One turn sends every row of this set to another row. A few are shown first. Where does it send the rows asked after them?
lusav: |  1.16 |  0.76 | -3.00 |  0.70 |  2.31 |  1.94 | -1.62 | -0.01 | -2.34 |  1.48 | -1.01 | -0.12 | -1.58 |  1.08 | -0.78 | -0.79 |
kamo: |  2.69 | -0.06 |  0.72 |  2.24 | -1.03 |  1.84 |  1.25 |  0.25 |  0.19 |  2.72 | -0.42 |  1.67 |  0.39 | -0.90 | -1.63 | -0.12 |
Zoz: |  2.39 | -0.62 | -1.35 | -1.60 |  2.59 |  1.13 | -2.12 |  0.84 | -2.34 |  0.37 | -0.55 | -0.67 | -0.13 | -0.01 | -3.54 |  1.72 |
pilo: |  3.60 | -1.09 | -0.85 |  0.38 |  2.16 |  1.66 |  0.06 |  1.74 | -3.07 |  2.96 | -0.29 |  0.08 |  0.20 |  0.99 | -0.98 |  0.79 |
Neb: | -1.63 |  1.50 |  0.83 | -0.87 | -0.44 | -0.92 |  1.62 |  0.10 | -0.99 |  0.64 |  0.02 |  0.62 | -0.41 |  1.20 | -0.22 | -1.72 |
Gorep: |  0.72 | -1.65 |  2.62 | -1.34 | -0.64 |  0.07 | -0.93 | -0.47 |  0.67 | -0.03 | -0.17 |  0.20 | -0.23 |  1.95 | -0.65 | -2.40 |
Riteg: | -0.62 | -0.38 |  2.39 | -0.19 |  0.97 | -0.57 | -2.43 |  0.23 |  1.20 | -0.78 |  1.08 | -0.30 | -0.56 | -0.36 | -1.87 |  1.54 |
Bukuv: | -0.43 |  1.10 |  0.58 | -1.08 |  0.07 | -0.45 |  0.38 | -1.06 | -2.62 | -2.46 | -1.30 | -1.63 | -0.41 | -1.22 | -2.08 |  0.59 |
val: | -1.79 | -1.63 | -0.23 | -1.41 |  2.15 |  2.73 |  1.46 |  1.69 |  0.31 |  0.48 | -1.24 | -1.39 |  1.10 | -0.32 |  0.01 | -1.91 |
sikat: | -0.39 | -1.18 |  1.72 |  1.52 |  1.93 |  0.49 |  1.91 |  3.41 | -0.41 |  1.04 |  0.99 | -1.84 | -0.60 | -1.50 | -1.13 | -0.87 |
lib: |  2.37 | -0.74 | -1.01 |  1.63 |  0.49 |  0.45 | -2.09 |  1.41 | -2.58 |  0.77 | -0.47 | -3.19 | -1.62 |  0.02 | -1.18 |  0.25 |
gubo: |  2.22 | -0.29 |  0.47 |  0.31 |  2.34 |  1.87 |  0.56 |  0.03 | -1.32 |  0.94 | -0.52 |  4.57 | -0.22 | -0.13 | -1.11 |  0.56 |
nifa: | -0.10 |  0.25 | -0.42 |  2.34 | -0.77 |  0.49 |  1.49 |  1.40 | -2.58 | -0.38 | -1.52 | -1.58 | -1.12 | -1.64 |  1.34 | -0.35 |
gam: | -0.66 | -1.25 |  2.36 | -0.67 |  1.07 |  1.38 |  0.73 | -0.01 |  0.53 |  1.06 | -0.08 | -2.78 |  0.13 |  0.61 | -0.97 | -2.57 |
Modag: |  0.15 |  0.76 | -1.61 |  2.16 | -1.03 |  2.15 | -0.99 | -1.36 |  0.48 | -0.51 | -1.60 |  1.26 |  0.14 | -0.55 |  0.20 |  0.58 |
vinor: |  2.90 | -0.92 |  3.12 | -0.78 |  1.26 |  0.00 |  0.57 | -0.09 | -2.11 | -0.37 |  0.16 |  0.60 |  0.59 | -0.85 | -3.09 |  2.03 |
fub: |  1.25 | -2.33 |  1.82 |  0.21 |  0.71 | -0.20 |  0.73 |  2.43 | -1.13 | -0.78 |  0.58 |  2.24 |  1.08 |  1.14 |  1.40 |  1.27 |
Zivef: |  2.35 | -0.16 | -1.73 | -1.39 | -0.31 | -0.34 | -0.67 |  0.71 | -4.12 | -0.19 | -1.36 | -0.70 | -0.20 |  1.50 | -0.93 |  0.31 |
vizo: |  0.02 | -3.55 | -0.11 | -1.24 |  1.01 |  2.14 |  0.07 |  3.52 |  0.65 | -0.13 | -1.23 |  0.79 |  1.32 | -0.55 |  0.63 | -0.36 |
Debim: |  1.96 | -0.92 | -0.20 | -0.21 |  0.46 |  1.28 |  3.00 |  0.03 | -2.77 | -2.99 | -1.39 |  0.19 |  1.61 | -0.24 | -1.93 | -0.60 |
Pud: |  1.43 | -1.60 |  0.01 |  2.47 | -0.19 |  1.67 | -0.12 |  0.30 | -0.89 | -3.01 | -1.05 | -2.09 |  0.97 | -1.56 | -0.37 |  1.57 |
noto: | -1.76 | -0.67 | -1.13 | -0.47 |  3.83 |  1.56 |  0.25 |  2.01 | -0.13 | -2.00 | -0.14 |  1.95 | -0.29 | -0.53 | -0.81 | -0.59 |
fefo: |  0.46 | -0.32 | -0.84 |  3.21 |  2.31 |  2.55 | -0.80 |  1.48 | -0.13 |  0.72 | -0.79 |  1.14 | -1.96 | -2.42 | -0.24 |  0.17 |
vid: |  0.83 | -3.10 |  1.15 | -1.47 |  0.05 |  0.85 | -2.46 |  1.59 |  1.62 | -1.11 | -0.66 |  1.61 |  0.07 |  0.40 | -0.72 | -0.62 |
fizo: |  2.00 |  0.01 |  0.39 |  0.03 |  1.71 |  2.07 |  1.37 | -0.21 | -0.20 | -0.24 | -0.36 |  0.85 |  0.24 | -1.82 | -5.22 | -0.78 |

gam turns into vizo
Riteg turns into sikat
Now these:
kamo turns into Debim
Zivef turns into lusav
gubo turns into Bukuv

One turn sends every row of this set to another row. A few are shown first. Where does it send the rows asked after them?
mer: | -0.44 | -1.06 | -0.18 | -1.11 | -1.81 |  1.46 | -0.34 | -0.88 |  0.46 |  1.54 |  1.80 | -2.20 | -2.24 |  0.40 |  1.04 |  1.84 |  0.21 |  2.29 | -3.15 | -2.23 | -2.21 | -1.60 | -1.81 |  0.06 |  2.31 | -1.21 |  1.51 |  3.46 |
komil: | -1.04 |  0.02 | -1.15 |  0.23 | -1.24 |  0.79 | -1.06 |  1.12 | -0.45 |  0.68 | -1.20 |  0.76 | -3.43 | -3.69 | -1.44 |  1.64 |  0.56 |  1.58 | -0.82 | -0.02 |  0.16 |  2.60 | -0.01 | -0.70 |  0.19 | -3.73 | -0.78 |  0.67 |
Rago: | -0.78 | -0.08 | -1.74 |  1.80 |  0.29 |  1.99 | -1.10 |  1.29 | -0.58 |  0.62 | -0.10 |  0.39 |  0.22 |  2.80 | -0.92 | -2.14 | -1.85 | -0.47 | -0.78 | -1.07 |  1.65 | -1.34 |  0.11 | -1.44 | -0.48 | -4.18 | -2.68 |  1.51 |
Zego: | -0.82 |  0.11 | -1.99 |  2.08 |  0.76 |  2.22 | -1.38 |  1.59 |  0.37 |  0.49 |  0.44 |  0.37 | -0.17 |  2.54 | -0.40 | -1.91 | -2.17 | -0.56 | -2.00 | -0.97 |  1.64 | -0.72 | -0.51 | -1.66 |  0.16 | -4.02 | -2.60 |  1.84 |
lod: | -1.02 | -0.58 | -1.80 |  0.32 | -1.16 |  2.03 | -0.46 | -0.32 | -0.73 |  1.03 | -0.69 | -0.88 | -3.25 | -3.88 | -0.46 |  1.79 |  0.39 |  1.36 | -1.90 |  0.12 |  0.92 |  3.04 | -0.54 | -0.92 |  0.82 | -3.79 | -0.48 |  1.80 |
Gugi: | -0.63 | -1.21 | -1.93 |  0.58 | -0.48 |  0.97 |  0.70 |  0.18 | -0.01 |  1.35 |  0.55 | -1.09 |  0.96 | -0.65 |  0.61 | -0.21 | -0.05 | -2.05 | -2.54 |  0.23 |  1.08 | -5.09 | -1.20 | -1.02 |  1.43 |  1.61 | -1.49 |  2.92 |
zedo: | -0.49 | -0.65 | -1.38 | -1.32 | -1.49 | -2.12 |  0.76 | -0.08 |  2.35 |  2.02 | -0.76 | -0.21 | -2.43 | -0.77 | -0.41 | -2.88 |  1.05 |  2.00 | -1.06 |  0.33 |  0.78 |  2.61 | -0.89 | -2.06 |  1.00 |  1.61 | -1.32 |  1.40 |
bozu: | -0.43 | -1.40 | -1.81 | -1.39 | -1.85 | -1.08 |  1.55 | -1.70 |  1.35 |  2.40 | -0.66 | -1.61 | -1.99 | -0.74 |  0.04 | -2.91 |  1.07 |  1.92 | -1.23 |  0.39 |  1.47 |  2.53 | -1.03 | -2.12 |  1.26 |  1.40 | -1.08 |  2.20 |
kekis: | -0.47 | -0.10 |  0.69 | -1.25 | -1.83 | -0.45 | -1.25 |  1.46 |  1.16 |  0.98 |  1.16 |  0.28 | -2.48 |  0.61 | -0.27 |  1.61 |  0.39 |  2.60 | -1.85 | -2.50 | -3.37 | -2.05 | -1.08 |  0.29 |  1.46 | -1.09 |  1.04 |  1.87 |
Gomar: | -0.40 | -1.39 |  0.54 | -1.68 | -2.85 |  0.54 |  0.04 | -0.98 | -1.34 |  1.59 |  0.57 | -1.48 | -1.39 |  0.96 | -0.45 |  1.38 |  0.95 |  2.50 | -0.28 | -2.40 | -2.56 | -3.02 | -0.41 |  0.60 |  0.88 | -1.57 |  1.12 |  2.34 |
pibas: | -1.02 | -0.41 | -0.98 |  0.02 | -1.73 |  0.87 | -0.65 |  0.44 | -1.45 |  0.87 | -1.57 |  0.45 | -2.96 | -3.49 | -1.75 |  1.50 |  0.80 |  1.64 |  0.15 | -0.07 |  0.27 |  2.08 |  0.45 | -0.50 | -0.21 | -3.98 | -0.80 |  0.63 |
nel: | -0.74 | -0.48 | -2.12 |  1.93 |  0.36 |  2.80 | -0.84 |  0.46 | -0.60 |  0.78 |  0.30 | -0.60 |  0.27 |  2.65 | -0.25 | -2.01 | -2.01 | -0.61 | -1.65 | -1.01 |  2.09 | -0.98 | -0.31 | -1.57 |  0.04 | -4.25 | -2.46 |  2.22 |
geb: | -0.48 | -0.63 |  0.87 | -1.52 | -2.51 | -0.39 | -0.74 |  0.58 | -0.25 |  1.19 |  0.55 | -0.07 | -1.86 |  0.93 | -0.84 |  1.41 |  0.83 |  2.66 | -0.40 | -2.49 | -3.20 | -2.81 | -0.41 |  0.60 |  0.82 | -1.34 |  0.98 |  1.67 |
fugad: | -0.65 | -0.90 | -1.27 |  0.41 | -0.77 | -0.12 |  0.44 |  1.11 | -0.32 |  1.16 | -0.11 |  0.17 |  1.09 | -0.36 | -0.43 | -0.36 |  0.23 | -1.89 | -1.13 |  0.01 |  0.50 | -5.70 | -0.51 | -0.73 |  0.67 |  1.59 | -1.83 |  1.86 |
lugi: | -0.37 | -1.57 |  0.00 | -1.48 | -2.54 |  1.44 |  0.22 | -1.67 | -0.97 |  1.76 |  1.17 | -2.57 | -1.58 |  0.71 |  0.48 |  1.58 |  0.66 |  2.34 | -1.75 | -2.29 | -2.03 | -2.41 | -1.13 |  0.29 |  1.65 | -1.47 |  1.39 |  3.23 |
mazuv: | -0.45 | -0.86 | -1.12 | -1.51 | -1.91 | -2.37 |  0.99 | -0.28 |  1.61 |  2.11 | -1.19 | -0.01 | -2.11 | -0.53 | -0.92 | -3.06 |  1.29 |  2.09 | -0.16 |  0.23 |  0.65 |  2.12 | -0.45 | -1.87 |  0.58 |  1.44 | -1.42 |  1.07 |
Zos: | -0.91 | -1.01 | -1.71 |  0.10 | -1.68 |  2.16 | -0.07 | -1.02 | -1.70 |  1.27 | -1.06 | -1.20 | -2.81 | -3.64 | -0.79 |  1.63 |  0.65 |  1.43 | -0.93 |  0.12 |  1.11 |  2.49 | -0.15 | -0.77 |  0.44 | -3.98 | -0.48 |  1.76 |
roko: | -0.35 | -1.56 | -1.53 | -1.58 | -2.20 | -1.28 |  1.74 | -1.85 |  0.67 |  2.50 | -1.11 | -1.48 | -1.68 | -0.51 | -0.45 | -3.04 |  1.37 |  1.94 | -0.23 |  0.36 |  1.41 |  2.03 | -0.59 | -1.94 |  0.75 |  1.25 | -1.18 |  1.81 |
vig: | -0.81 | -0.18 | -2.18 |  2.05 |  0.65 |  2.66 | -1.07 |  0.99 |  0.04 |  0.68 |  0.52 | -0.27 | -0.01 |  2.50 | -0.13 | -1.95 | -2.19 | -0.65 | -2.18 | -0.94 |  2.00 | -0.69 | -0.55 | -1.69 |  0.25 | -4.07 | -2.46 |  2.19 |
Dumi: | -0.87 |  0.11 | -1.79 |  1.91 |  0.56 |  1.85 | -1.39 |  1.74 |  0.10 |  0.49 |  0.13 |  0.67 | -0.03 |  2.64 | -0.78 | -2.05 | -1.97 | -0.49 | -1.37 | -1.04 |  1.53 | -1.08 | -0.16 | -1.51 | -0.22 | -4.07 | -2.68 |  1.46 |
mik: | -0.45 | -0.96 | -1.66 | -1.29 | -1.49 | -1.43 |  1.06 | -0.81 |  2.20 |  2.21 | -0.49 | -1.05 | -2.34 | -0.84 |  0.06 | -2.87 |  0.96 |  1.89 | -1.61 |  0.43 |  1.14 |  2.84 | -1.22 | -2.20 |  1.40 |  1.61 | -1.18 |  2.02 |
rin: | -0.98 | -0.89 | -1.35 | -0.05 | -1.96 |  1.60 | -0.09 | -0.62 | -2.09 |  1.11 | -1.44 | -0.53 | -2.67 | -3.46 | -1.45 |  1.47 |  0.85 |  1.51 |  0.12 |  0.00 |  0.75 |  2.04 |  0.37 | -0.55 | -0.07 | -4.10 | -0.69 |  1.17 |
vorug: | -0.73 | -0.40 | -1.31 |  0.53 | -0.35 | -0.43 | -0.06 |  1.93 |  0.62 |  0.88 |  0.16 |  0.76 |  0.66 | -0.56 | -0.28 | -0.31 |  0.05 | -1.84 | -1.78 | -0.01 |  0.25 | -5.32 | -0.77 | -0.86 |  0.86 |  1.75 | -1.85 |  1.75 |
Rumu: | -0.65 | -1.27 | -1.61 |  0.45 | -0.89 |  0.61 |  0.77 |  0.25 | -0.61 |  1.32 |  0.14 | -0.72 |  1.21 | -0.46 |  0.00 | -0.33 |  0.20 | -1.99 | -1.50 |  0.10 |  0.90 | -5.57 | -0.69 | -0.85 |  0.88 |  1.48 | -1.61 |  2.43 |
Zizod: | -1.04 | -0.09 | -1.52 |  0.36 | -0.99 |  1.36 | -1.02 |  0.74 | -0.06 |  0.78 | -0.76 |  0.13 | -3.59 | -3.88 | -0.77 |  1.81 |  0.31 |  1.43 | -1.78 |  0.06 |  0.43 |  3.07 | -0.49 | -0.91 |  0.73 | -3.68 | -0.64 |  1.29 |
Bolav: | -0.67 | -0.73 | -1.93 |  0.76 | -0.03 |  0.63 |  0.25 |  1.01 |  0.89 |  1.13 |  0.81 | -0.56 |  0.57 | -0.76 |  0.71 | -0.09 | -0.31 | -2.06 | -3.17 |  0.19 |  0.82 | -4.73 | -1.52 | -1.16 |  1.68 |  1.83 | -1.53 |  2.80 |
sibi: | -0.72 | -0.39 | -1.64 |  0.74 |  0.01 | -0.06 | -0.15 |  1.88 |  1.27 |  0.87 |  0.61 |  0.37 |  0.44 | -0.78 |  0.29 | -0.15 | -0.22 | -2.00 | -2.81 |  0.10 |  0.37 | -4.81 | -1.24 | -1.07 |  1.43 |  1.90 | -1.72 |  2.22 |
fal: | -0.51 | -0.28 |  0.10 | -1.04 | -1.44 |  0.49 | -1.13 |  0.69 |  1.49 |  1.12 |  1.75 | -0.81 | -2.67 |  0.33 |  0.66 |  1.89 |  0.09 |  2.43 | -3.20 | -2.33 | -2.84 | -1.43 | -1.75 |  0.03 |  2.19 | -0.94 |  1.27 |  2.85 |
Fenu: | -0.79 | -0.46 | -1.93 |  1.80 |  0.16 |  2.43 | -0.78 |  0.62 | -0.92 |  0.81 |  0.04 | -0.26 |  0.37 |  2.81 | -0.71 | -2.13 | -1.82 | -0.54 | -0.97 | -1.05 |  1.96 | -1.34 |  0.02 | -1.45 | -0.35 | -4.25 | -2.57 |  1.83 |
tura: | -0.41 | -1.28 | -1.22 | -1.64 | -2.24 | -1.95 |  1.45 | -1.16 |  0.82 |  2.32 | -1.34 | -0.67 | -1.74 | -0.43 | -0.92 | -3.08 |  1.42 |  2.06 |  0.29 |  0.27 |  1.02 |  1.84 | -0.28 | -1.82 |  0.39 |  1.29 | -1.30 |  1.28 |

pibas turns into komil
fugad turns into vorug
Now these:
mik turns into bozu
Fenu turns into Rago
lugi turns into Gomar

